array([12, 63, 75, 60, 87, 53]) -> 87, 75

array([[180, 768, 737, 410],
       [909, 274, 195, 710]]) -> 909, 768

array([ 30, 101,   6,  33, 215,  16, 224]) -> 224, 215

array([59, 60, 13, 25, 80]) -> 80, 60

array([[54,  8, 38, 61, 65],
       [36, 53, 42, 10, 23],
       [61,  4, 41, 55, 77]]) -> 77, 65

array([ 817, -499, -815, -228,  326]) -> 817, 326

array([[2252, 1863, 6733, 9513, 1114],
       [2613, 8792, 9398, 1747, 5700],
       [2796, 7797, 6689, 4607, 5678]]) -> 9513, 9398
---
-14.505  -18.142   15.416  -13.903  -14.413
-20.725   -9.892   19.942  -14.673   -9.730
=> -20.725

-0.101   0.070   0.080  -0.003  -0.149  -0.031  -0.058
 0.016   0.093   0.067  -0.090   0.073   0.014   0.002
 0.072  -0.073   0.031   0.038   0.132  -0.031   0.033
=> 0.016

  83.98   186.01   189.32   -54.65     9.60   168.92
 175.26   -24.57   -52.83  -192.81     0.26   168.92
  78.03    30.12    -6.98   -64.69   -60.97   -17.87
=> 175.26

 -91.663  -157.117   -52.804   130.015
 -54.558  -180.868  -119.172  -142.596
=> -54.558

-173.54    43.19    53.26  -144.06  -173.54   170.33
  12.99  -111.16   234.68    50.59    12.99    49.81
 -76.73    64.90   102.08  -222.88   -76.73   -49.77
=> 12.99

 0.03   0.06   0.03   0.04   0.07   0.02  -0.03
-0.04   0.03   0.14   0.00  -0.01   0.04   0.02
-0.06   0.07   0.04   0.03   0.10  -0.08  -0.21
=> -0.04

 1.4   0.9  -0.8   0.8  -1.8  -1.3
-1.2   0.1   0.5   0.2   0.7  -1.4
=> -1.2

   8.452     9.550    17.691    11.226
-206.321   171.022   -71.156  -192.814
=> -206.321
---
Input:
[[ 1.8  1.4  0.8  2.0  0.5  1.1]
 [-1.4 -1.3  1.4 -0.2  0.7  1.3]
 [ 1.0 -2.1 -2.2 -1.5  1.9 -1.9]
 [-1.9  1.7  0.5  1.3  1.2  0.2]
 [ 0.2 -2.1 -0.5 -0.1 -0.3 -0.6]
 [ 0.8 -2.1  0.7  0.2 -1.9  0.8]
 [ 0.8 -0.4  0.1 -0.7  0.4  1.4]
 [ 1.1  0.6  1.2 -1.5  1.4  1.3]
 [ 1.4  0.8  1.5 -1.1 -1.0  1.7]]
Output: 1.8

Input:
[[  13.92  -80.25  -29.39   60.52 -102.78  -85.80   49.80  -57.05  -54.82
    85.05   13.81   -9.65  -63.99  -21.83]
 [  13.22  -87.73  -27.25   65.01 -110.17  -89.28   48.26  -62.22  -56.63
    87.18   15.65  -11.99  -70.43  -24.34]
 [  17.16  -80.78  -36.76   58.60 -192.65  -86.99   71.79  -93.74  -83.93
   133.39  -49.95  -70.63  -67.45   38.26]
 [  14.26  -85.30  -20.08   46.69 -235.92 -106.26  104.98  -63.44  -94.41
   114.98  -53.90  -90.19  -50.02   12.23]
 [  59.51 -141.45   12.67  112.71 -100.12 -193.96  105.39 -122.49  -76.20
   142.86   99.46   19.18 -159.31 -108.24]
 [  12.31 -105.19   -5.71   23.90 -291.12 -112.22  155.31  -29.56  -98.19
    65.09  -21.77  -97.16  -38.22  -29.14]
 [  11.23 -100.15  -11.59   80.40 -103.03  -94.61   61.58  -80.42  -54.43
    91.29   27.06   -6.57  -78.59  -25.52]
 [  17.54  -52.76  -30.21   43.11 -101.32  -62.37   43.13  -50.71  -48.15
    75.67  -12.54  -32.25  -37.35   11.99]]
Output: 13.92

Input:
[[-236.901 -138.363   55.240 -278.701  -68.077  177.257   17.367   -7.653
  -201.157  -17.914 -275.909 -163.565]
 [-275.450 -249.002 -208.701  -88.585   19.023  -23.865   46.502 -264.988
   -85.355 -252.682   21.067 -174.701]
 [ 129.488 -246.446 -155.932 -183.501 -171.724 -234.303   93.473   -7.548
   -98.232 -192.503  -45.084  117.323]
 [-281.422 -231.889 -221.012 -144.082   35.018   95.831 -154.278   -0.457
    41.537  -69.080   -1.518   38.643]
 [  19.322 -124.264 -168.737   53.995 -134.106 -237.330  175.252  186.224
  -189.006 -273.600  159.360 -247.486]
 [  87.758  -68.770  -38.541 -158.329   41.582 -284.412  172.609   28.360
  -115.056  -71.880 -244.723  -68.565]
 [-141.178 -183.797 -162.107  -51.910 -157.700  -99.155 -240.591   95.361
  -171.658 -177.193 -129.949  160.309]]
Output: -236.901

Input:
[[  1.82  -5.98 -16.10 -15.18   1.79  -1.16   3.03 -17.41  -0.42 -14.87
    1.60 -14.97  -8.54  -5.66]
 [-11.64  -5.93   7.54  -8.66   4.22   9.25  10.42   1.29  -6.61  -6.20
   -7.73 -14.22  -2.96 -15.98]
 [  7.25  -7.11   0.95  16.86  -4.27   4.80   6.40 -14.03   1.86  21.47
   -8.31  -5.64  -0.23   7.28]
 [ -5.25  -3.10  13.31   9.77  -8.55  15.43 -14.41   0.81  -1.25   2.52
  -13.02 -16.09  -9.28  -7.44]
 [  1.51  -5.81 -20.52 -11.18  -1.02  -8.87   7.06  -7.48  -5.18 -21.72
   -4.36  -7.51  -9.85  -4.98]
 [  2.66  -5.28  -6.29 -28.80  10.53   9.98   2.39 -17.22  -9.54  -4.40
   -7.07  -3.07 -29.38  -4.49]
 [  0.88  -0.12   0.89  15.35 -19.79   5.21   4.30 -15.94   1.44  20.44
   -5.95  -4.65   2.19   4.52]
 [  8.51  -4.28 -10.75  -4.84   8.98 -19.71  -4.51  -2.50  -6.35  -5.09
    3.58  17.20  -0.23   3.37]
 [-10.75   3.42   8.41   5.59   0.65   3.40  16.97   5.90  -7.21  -1.58
   -8.12  -9.48  -5.15 -17.48]
 [  3.34  -5.15 -23.40  -6.68   2.22  -5.34   7.65  -9.85  -4.66 -16.84
   -9.29 -11.18  -9.26 -13.45]
 [-15.96  -3.32  11.33   4.67   3.97  16.97 -14.87   3.48   3.04   5.97
  -14.61 -19.78  -9.45  -6.41]]
Output: 1.82

Input:
[[ 0.01  0.06 -0.04 -0.01  0.04  0.09  0.00 -0.01  0.01  0.18 -0.16  0.07
   0.04  0.05 -0.10]
 [-0.01 -0.03  0.05  0.03 -0.01  0.03  0.02  0.01  0.00 -0.03 -0.01 -0.01
   0.03 -0.01  0.00]
 [ 0.02  0.00  0.04  0.10  0.04  0.04  0.01  0.00 -0.01  0.03  0.03 -0.04
   0.02 -0.01 -0.01]
 [-0.03 -0.04 -0.02  0.08  0.04 -0.03  0.05  0.01 -0.01 -0.05 -0.01  0.08
   0.05 -0.03  0.08]
 [ 0.02  0.05  0.14 -0.05  0.07  0.05  0.02  0.05  0.00 -0.01 -0.08 -0.05
  -0.08 -0.05  0.09]
 [ 0.06 -0.05  0.00  0.02  0.03  0.01 -0.02 -0.04 -0.03  0.03 -0.01 -0.03
   0.06  0.03 -0.02]
 [ 0.02  0.04 -0.01  0.08  0.01 -0.03 -0.04 -0.04  0.02 -0.02  0.04  0.01
   0.06  0.00  0.07]
 [ 0.01  0.00  0.02  0.05 -0.02  0.00  0.04  0.02 -0.04 -0.01  0.03 -0.01
   0.00 -0.05 -0.02]
 [-0.01 -0.01  0.01  0.09  0.02 -0.02  0.04 -0.01  0.03  0.05  0.01  0.01
   0.10 -0.03  0.02]]
Output: 0.01

Input:
[[   5.010   42.201  -32.510  -21.872  116.472 -142.347  -71.088  -33.627
    16.202   21.171]
 [ -57.665   -8.335  -86.736    0.396  107.947  -70.568   45.110   37.203
    21.346  -64.605]
 [ 135.940  129.446    0.652  -46.778   -7.037 -172.616 -156.666 -121.528
    11.486  148.373]
 [ -33.547  -31.842  -66.793   -0.770  -59.943   44.187   82.553   31.679
    -6.974  -61.852]
 [ 178.471  162.454  233.995 -230.829 -213.470   15.775 -208.834 -185.333
   -70.245   88.806]
 [-207.161 -199.324  -87.286   92.239   90.802   64.287  108.140  108.819
   -21.802 -157.093]
 [ -42.342  -64.961  -80.272   52.744  -33.763    7.843   39.251   18.846
    -8.463  -17.791]
 [-130.872 -111.141   -4.911   -6.848   27.490   71.719   59.144   55.142
   -33.104 -136.045]]
Output: 5.010
---
70.0	89.4	79.2	-62.8	61.3 value 70.0
-77.9	-37.4	-31.4	22.0	64.0	-42.1 value -77.9
84.5	-14.4	-32.1	19.2	33.4	-39.1	41.4 value 84.5
-4.8	-6.6	-33.8	89.2 value -4.8
14.3	3.6	51.3	74.3 value 14.3
50.2	67.7	73.1	76.6 value 50.2
-1.2	-33.4	-7.5	77.0	36.4 value -1.2
-6.9	-30.5	-2.2	78.2 value -6.9
-65.5	-0.9	59.2	82.7	-19.9	-44.1 value -65.5
---
[-1, -25, 39, -11, -43, 11, 25] | 39, -43
[[795, 554, 561, 590, 282, 750, 577], [358, 173, 636, 441, 574, 643, 551]] | 795, 173
[38, 636, 996, 69] | 996, 38
[719, 573, 598, 153, 794] | 794, 153
[9104, 6214, 2704, 4769, 5856, 2547] | 9104, 2547
[14, 39, 53, 3, 86, 58, 58] | 86, 3
